The rows of A fall into 3 groups, which share some directions, and each row is roughly a mix of its group's hidden directions.
A, 119 rows:
[[  0  -6 -16   3   6  24  15 -11  18  -9  -9  -8]
 [ 10 -13 -13 -14  -8 -15  17 -18  -7 -15   2  -5]
 [ -8 -12 -14 -10  -1  19  10 -19   8 -15 -14   3]
 [  0 -12 -15 -12 -11  14  16 -15  13 -13 -14   4]
 [  2  -9 -18   1  -4  24  10 -21  13  -5 -11   2]
 [  6   1 -15  14  13  18  10 -19  17   1  -6  -9]
 [-17  11 -10 -11  -2  14 -14  -7 -15  20 -13  -2]
 [-18  -8  -2  16  12 -20  11  -3  -8 -11  18  -7]
 [-13  -5  -9  25  14 -17  15  -3  -2  -2  12  -8]
 [ -4 -10 -17  -1   5  14   8 -27  17   1 -10   6]
 [  4  14  17   1   3 -17  -2  25 -17   6  10  -3]
 [  2  -7   9   7 -12 -10  -4  17  15 -22  21   1]
 [  9 -19  -4 -13  -9   4  -9  10 -17  -4  12  22]
 [ 14  -5 -19  -7  -9 -13  17 -15  -6 -20   6  -4]
 [-17  -7  -3   5  12 -27  16  -3 -10  -6   3 -14]
 [  9   8   2  -1   8   2   8   7  15 -31  18  -1]
 [ -1  -8 -21   0  -7  19   0 -21  16 -13  -8   1]
 [ -5 -14 -18  -1  -2  22  12 -13  20  -1 -10   4]
 [ 17   7   4  -7 -15  24  -5  10  14   0 -16  10]
 [  9  13   7 -17 -15  16 -13  14   4   3 -15  12]
 [-16  16  11  18   1   8 -21  18  -1   6  -5  -1]
 [  8  15  -8  15   9  25   4 -14   0   8  -2 -16]
 [ 13   2   5   4 -13  26  -6   3  13   0 -13  20]
 [ 16  11   6  -2 -12  23  -8   4   7  15 -17  11]
 [  8   9  16  -5   2 -23  -5  20 -17   1  13   0]
 [  1   0 -19 -19  -5  22   7   1   5  18   6  14]
 [  8  12  20 -20  -7  18  -6  11  15   0  -7   8]
 [ -3  -9 -14   0  -5  13  -4  -9 -15  28 -13   9]
 [-19  -1   3   0  12  15 -22  10   8  21  -4   7]
 [  2   6  13  -5   0 -23  -1  29  -3  10  13   1]
 [-12  -8   8 -31  -2  -2   7  17  12  -2   5  -8]
 [ 17  15 -15  22  15   7  13   0  10  10   2  -2]
 [-21 -10 -12   8   6 -25   5  -2  -7 -17   6   5]
 [  6   4 -13   9  14  14  -3 -13  -2 -30  -2 -10]
 [-11 -13 -14 -10  -4  15  12 -14  20 -11 -13   2]
 [ 20   5  -5  17   5  12  19 -13  12   5  -6 -15]
 [ 13 -17  -9  -7 -17 -13  19 -11  -6 -16   4  -8]
 [-10   1   1  13  25 -13  19  -9 -14  -7   7  -4]
 [ 12  -8   5  25 -18  23   1  -1  -3  -3  -4   8]
 [ 13   8   5 -11 -16  23 -15  10   8  -4  -7  16]
 [-11   2  20   7  15  17  -8   8  -3  21 -13  -1]
 [  1 -15   5  20  23  17  15  -1   6   8  -6  -9]
 [ 19   4   2  -4 -16  23  -1   9  13   0 -20   5]
 [ -6 -17 -17  -3  -6  19  13  -8  17   6 -10  13]
 [-19  13   8  -3   5   9 -20  12  12  18 -11   3]
 [  3 -15  20  19  -5  15  12 -13  -4 -10  -7  12]
 [ 18   5  15 -11  -5  26  -6  -6   4   6 -14  12]
 [  6  18  -7  24   1   4   0 -25  -4  -3 -13  -5]
 [ 12 -16   3  21  -9  19   6 -12  -9 -15  -3   9]
 [-12 -14  18  -2   9 -13   9  28   7   2   1  -4]
 [-15   1   7   3   3  13 -16  14  14  25 -10   6]
 [ 16   2   9   0  -9 -14  13   6  16 -24  14   4]
 [  6  -8  14 -14   5 -13   1  21  -4  20  17   5]
 [-18  -8 -10  14  12 -24   9  -5 -11  -5  11  -5]
 [ 14  -9 -20  -2 -14 -15  13 -15 -12  -8  11  -6]
 [ 16   8   3  -4  -6  22  -5  -3  11  14 -21  14]
 [  8  12  16   7  -7 -13 -13  15 -11  20  13  -6]
 [  7  -9   7  25   1  14  19 -11  -5 -10 -13   8]
 [  3  19 -15  30   4   2  -3  -4   9  15  -2   2]
 [-19  -1 -12  13   7 -27  15   7   7   4  -2 -10]
 [-10  -6 -16 -12  -5  17   6 -19   8 -18 -14   4]
 [-17   4  14   6   7  14 -19  14   5  20  -8   6]
 [ 11   8  27   1  -4 -14   4   9   6 -18  17   3]
 [  6  -4  20   5  -8 -13   7  13  15 -26   6  -2]
 [ -4  -9 -11   0 -10  21  11 -22   5 -10 -19   1]
 [ 14   7  -5  -9 -18  19 -15   9  12   8 -13  11]
 [-16   2  11   7   5  13 -21  18  10  13  -6  12]
 [ -1   7 -24  -3   1  25  10 -15   4 -12 -10   3]
 [  1  12  16  -6  -2 -26  -7  18 -13   9  10   3]
 [ 19  -4 -10   0  -9 -16  22 -13  -5 -16   7  -9]
 [-15  -3 -25   2  -1   8 -13  -8 -16  18  -5 -10]
 [ 13   6  17   2  10 -20  -8  17  -7   4  18 -11]
 [-17   4 -10   3  25 -22   2  -7   0   1  16   2]
 [ 12   7  12   5   4 -17   7   7  13 -22  21  -4]
 [ 11  -8  20   3   1 -10  10   9  14 -18  20  -4]
 [-12   4 -14 -16 -18  -2 -16  15   3   1   9  18]
 [ -2  15 -14   0  -2  10  -5 -11 -17  28  -9   0]
 [ 15   9   6  -9 -14  24 -10  10  13   1 -12  14]
 [  6  -1  17   1   0 -24   2  10  21 -18   5   5]
 [  0   3  23  -7  14 -16  -3   8  22  -7  14  -1]
 [  4  -7  13  28  -2  15  13  -6 -14  -9  -4  11]
 [  4  -1   2 -31 -16   6   5  11  10  -3   9 -15]
 [ -8  -3 -22   3  -8   9   1  -9 -14  16 -21 -10]
 [ 16  -9   3  24   0  21  15  -9  -5 -12  -1  -2]
 [-13  13  -5   4   0   8  -9  -4 -16  19 -26  -4]
 [ 14  12  11  -7 -11  24 -10   8  11   9 -10  12]
 [-10 -13 -17  -9  -5  24  -4 -15  11 -16  -6   1]
 [ 13   7  11   9   2 -16 -11  22  -9  14  18   0]
 [ 14  12  15   9   2 -15  -7  17 -21   2  12  -5]
 [ 13 -12 -17   1 -13 -12  19 -15 -13 -14  -3  -5]
 [ 13  12   7   4  -7  23  -1   8  18  13 -14  11]
 [-17  14  10   4   7   7 -22  13   6  20  -5   2]
 [  7  -5   6  23   1  19  10  -9   3  -9 -12  21]
 [ 15  -6   5 -19   7 -18  -8   9 -12  -1  21  10]
 [-16  11   8   1  10  19 -21  11   1  17  -6  10]
 [  2  12  10  13  14 -21  -7  16  -9  16  10   5]
 [ 13   2  10 -14 -19  22 -11  12   9 -10  -4   7]
 [ 19   5  -1 -18  -9  23 -14  -1  11  -4  -8  11]
 [-14   9   5   6   8  12 -23  15  10  19   1  10]
 [ 18   6   3   3 -16  25  -5   6   4   8 -19  11]
 [-15  15  18   4   5   0 -18  14  11  19  -6  -3]
 [-12  13  16   9   9   7 -17  14   6  21  -8   5]
 [  7   3   5  -9  -4 -10   8   5  17 -33  11   1]
 [ 10 -22   8  22 -13  12   9 -15  -7  -1  -5  -7]
 [  4   9  10   6  23  13  -3 -16 -14  -2  15  16]
 [ 12   4  15  10  12 -18  -1  18 -10  18  13   1]
 [-14 -15  -3  -1   5 -22   0 -10 -21 -11  12  -8]
 [-18 -11  -5  12   7 -21  -1  -8 -11  -3  23  -5]
 [  7   1 -22 -12  -1  -7  12 -16  -7 -24   6  -8]
 [-12   9  11  -2   3  14 -14   8   4  30 -11   4]
 [ 13  -9 -18  -9 -17  -4  16  -9  -2 -20  11  -3]
 [-16  -8  -3   3  15 -23  11  -6   2  -8  17 -15]
 [ -7   1  -3   1   9   4  -4 -13 -18  30 -16  -7]
 [  8  19 -11  12  -3  14   5 -24   7  13  -7 -11]
 [  6   2  20   7   9 -11   0   6  -2 -27  20   2]
 [-11  -6 -11   3   5 -23   5   3  -8  -2  18 -24]
 [ 11 -15  -8  -8 -20 -14  17  -6   3 -17   8 -10]
 [ 18  -4 -19   0  -9 -15  15 -11  -2 -14  17  -6]
 [ 12   5  11  12  18 -15   5  22  -4  14  12  -1]]
Here is one row from each group, named. Which group is each of the other rows in?
[-14   7  -5 -15   6 -18 -11  11   1  -4  25  -8]  (85)
[ -3  -7   6 -24 -17  -6 -11  21  -8  -2  13   6]  (2)
[ 12  -1 -17 -13 -18 -14  15 -10   4 -18   8  -6]  (18)

[ -7  -8 -19   1 -11  18   4 -16   8 -19 -15   7]  (2)
[-15 -16  -5  19   9 -18   9 -12  -5  -6  15  -6]  (85)
[-12 -19 -15  -4   1  12   1  -8  17 -22  -8   5]  (2)
[ 19  -6  -1  -2   0 -13  20 -14 -12 -18  14  -7]  (18)
[  5   0   6  -3  -6 -20  -2  11  30  -5  15   5]  (18)
[-14 -21  -4  -7  -8   4  -5  -6  -8  18 -25   1]  (18)
[-11 -14 -17 -14  -1  21   4  -6  19 -13  -4   0]  (2)
[  4  -6  26   3  -9 -17   6  13  18 -15  -2   0]  (18)
